A single turn carries every row of the set below to another of its rows. Some are shown first; where does it send the rows asked next?
zotar: [7,-8,21,5,-6,-18,9,-4,-6,5,-15,14,-13,-13,3,3,17,6,8,-17,28,-24,8,4,5,3,-16,-20,24,-10,-10,8,1,5,6,-6]
limas: [-1,-15,25,-20,-29,-12,-12,14,-7,-3,14,0,-7,-20,-14,-2,-2,-8,3,-11,3,-34,-9,3,-15,-13,-3,-17,-1,5,-27,8,-5,14,13,7]
tete: [-14,-10,12,-17,-9,-5,-14,15,18,-4,13,-5,-6,2,-6,-3,17,-5,-8,-9,7,-3,7,11,-21,24,-8,-2,21,-9,-6,25,-10,10,29,-12]
per: [-12,-34,1,0,-3,-19,-4,11,-12,10,4,-5,-19,-7,-18,-7,16,-5,3,5,0,-18,30,4,-2,16,13,-2,20,-18,-4,17,-13,11,3,-11]
ruv: [-14,-13,6,6,-9,-17,11,8,16,-12,-1,-21,20,-10,-9,7,7,-21,1,-9,-1,-20,14,-2,-2,7,-3,-15,-8,8,3,11,0,17,-7,-3]
dut: [-15,-5,12,-6,-9,3,2,13,5,-10,22,-14,-5,-5,-1,-1,14,13,-15,-22,5,-4,-2,22,-27,20,-2,-3,20,-19,-11,10,-2,0,11,-7]
sodi: [-15,-2,3,-1,-5,-10,12,8,10,-12,0,-24,11,-4,-9,6,17,-9,6,-10,-4,-17,9,-3,3,0,-3,-14,-6,8,-4,12,-6,19,-21,-1]
Gikez: [-18,-2,5,-14,0,-2,-8,13,13,6,13,-12,-16,-8,-2,1,19,2,-10,-6,5,-3,6,8,-27,20,-3,9,16,-2,-3,19,-10,6,21,-13]
dufig: [-12,-8,12,1,-9,-11,8,11,4,-22,-3,-10,24,-2,-8,9,12,-16,1,-14,-9,-19,5,10,1,4,-7,-24,-3,2,2,11,4,22,-9,-6]
mufal: [-10,-20,-5,8,-4,-4,8,7,-25,-6,6,3,-18,3,-17,-10,20,12,9,-10,-7,-17,14,10,-7,5,9,-3,15,-21,-12,18,-6,7,-2,-8]
liro: [-9,-13,15,1,-10,-9,11,1,-2,7,-14,2,-21,-21,0,9,13,-1,12,-5,40,-28,3,5,5,24,-10,-19,3,-7,-21,5,6,6,19,1]
niri: [-1,-35,6,12,-15,-17,7,14,-16,-4,4,11,-9,-3,-11,-3,7,-3,3,-10,-4,-10,28,17,-10,8,3,-9,26,-21,2,20,6,5,3,-8]
lazi: [-9,-11,19,-14,-10,-9,-9,14,19,-11,17,4,0,-4,2,-5,13,2,-16,-8,11,-1,17,12,-26,23,-7,-4,28,-15,-3,21,0,6,14,-5]
fota: [-3,-13,23,-16,-28,-10,-6,13,-11,-3,10,10,-12,-24,-2,-5,-5,-11,-6,-1,8,-34,-4,2,-24,-7,1,-17,-4,8,-21,4,5,18,8,7]
tuzik: [-15,-10,8,-7,-7,-15,7,13,9,-13,-5,-14,9,-9,0,10,10,-21,-5,4,1,-17,17,5,2,12,-2,-20,-3,8,4,9,4,26,-19,-3]
Bifi: [-11,-31,3,14,-8,-11,11,9,-10,-5,15,1,-3,-11,-20,-4,8,10,15,-8,1,-14,22,5,-14,11,1,5,2,-24,-15,23,11,-3,8,12]
Devur: [2,-11,16,-12,-30,-17,-3,12,-4,1,9,0,-16,-30,-7,2,-6,-3,-3,-12,3,-34,-3,-3,-21,-17,2,-10,9,17,-14,7,-5,10,4,-1]
tuz: [-4,-11,18,5,-11,-9,14,-1,3,3,-6,1,-13,-18,-4,5,13,7,19,-15,39,-25,5,0,7,14,-16,-17,7,-12,-26,9,5,-1,12,9]
mari: [-2,-7,19,1,-2,-14,8,-4,-11,7,-13,0,-18,-15,-1,4,20,10,5,-16,29,-30,2,7,10,11,-8,-22,22,-14,-18,-1,-7,6,2,-9]
dulip: [-20,-3,10,-15,-1,7,-1,17,1,1,18,-10,-15,-6,5,1,18,6,-13,-6,6,0,0,21,-27,23,-4,3,10,-13,-9,11,3,6,13,-4]
gilib: [-1,-17,25,-18,-27,-19,-11,13,-9,-4,11,-3,-7,-27,-14,3,-4,-2,-6,-12,1,-40,-8,4,-16,-8,3,-18,10,5,-20,2,-7,14,8,-1]
gitel: [0,-15,17,-15,-37,-13,-3,13,1,0,14,-3,-17,-25,-7,-3,-7,-11,0,-9,12,-31,-1,-4,-19,-12,2,-14,3,12,-24,8,-6,12,5,6]
Lup: [-15,-38,0,13,-16,-14,2,11,-5,-11,3,6,-4,-7,-22,-7,8,-8,9,-1,6,-23,23,5,-12,28,10,-5,9,-16,-9,25,2,10,25,-6]
fem: [-20,-30,-6,-5,-12,-3,5,18,-12,-7,7,-2,-24,-9,-18,4,12,7,17,8,6,-15,18,10,-3,25,7,-1,7,-12,-16,27,5,8,8,2]
gevon: [-13,-4,8,-2,-5,-9,12,11,7,-19,0,-9,15,-8,-2,11,11,-8,4,-4,-4,-13,11,4,-1,3,-10,-15,-9,7,0,14,13,20,-20,7]
pamur: [-20,-8,6,-10,-9,-7,5,13,7,-24,-4,-19,13,-4,-12,10,16,-12,4,-4,-3,-23,4,5,8,15,-2,-23,-7,5,-6,12,-2,27,-11,-5]
gasas: [-3,-16,23,7,-9,-15,6,-1,2,4,-13,10,-5,-17,-6,5,13,-3,16,-13,34,-28,3,2,3,18,-19,-19,5,-10,-19,10,7,4,28,1]
boz: [0,-9,23,-21,-24,-17,-10,11,-10,-9,7,13,-13,-27,-4,-3,-1,2,-8,-2,6,-38,-2,-2,-21,-9,4,-15,8,11,-18,7,0,19,0,2]
bet: [-10,-8,14,-1,-14,-2,3,10,19,-8,25,-9,0,-4,2,-10,11,3,-16,-18,15,-1,12,10,-31,18,-4,-1,21,-19,-10,16,-2,0,10,-1]
Tel: [2,-13,18,5,-3,-21,6,-2,-4,17,-18,2,-18,-18,-1,8,16,-3,5,-15,28,-26,7,5,8,10,-12,-19,22,-6,-7,3,-6,4,13,-12]

mari goes to tuz
boz goes to limas
ruv goes to tuzik
Where do these go?
dut goes to bet
mufal goes to Bifi

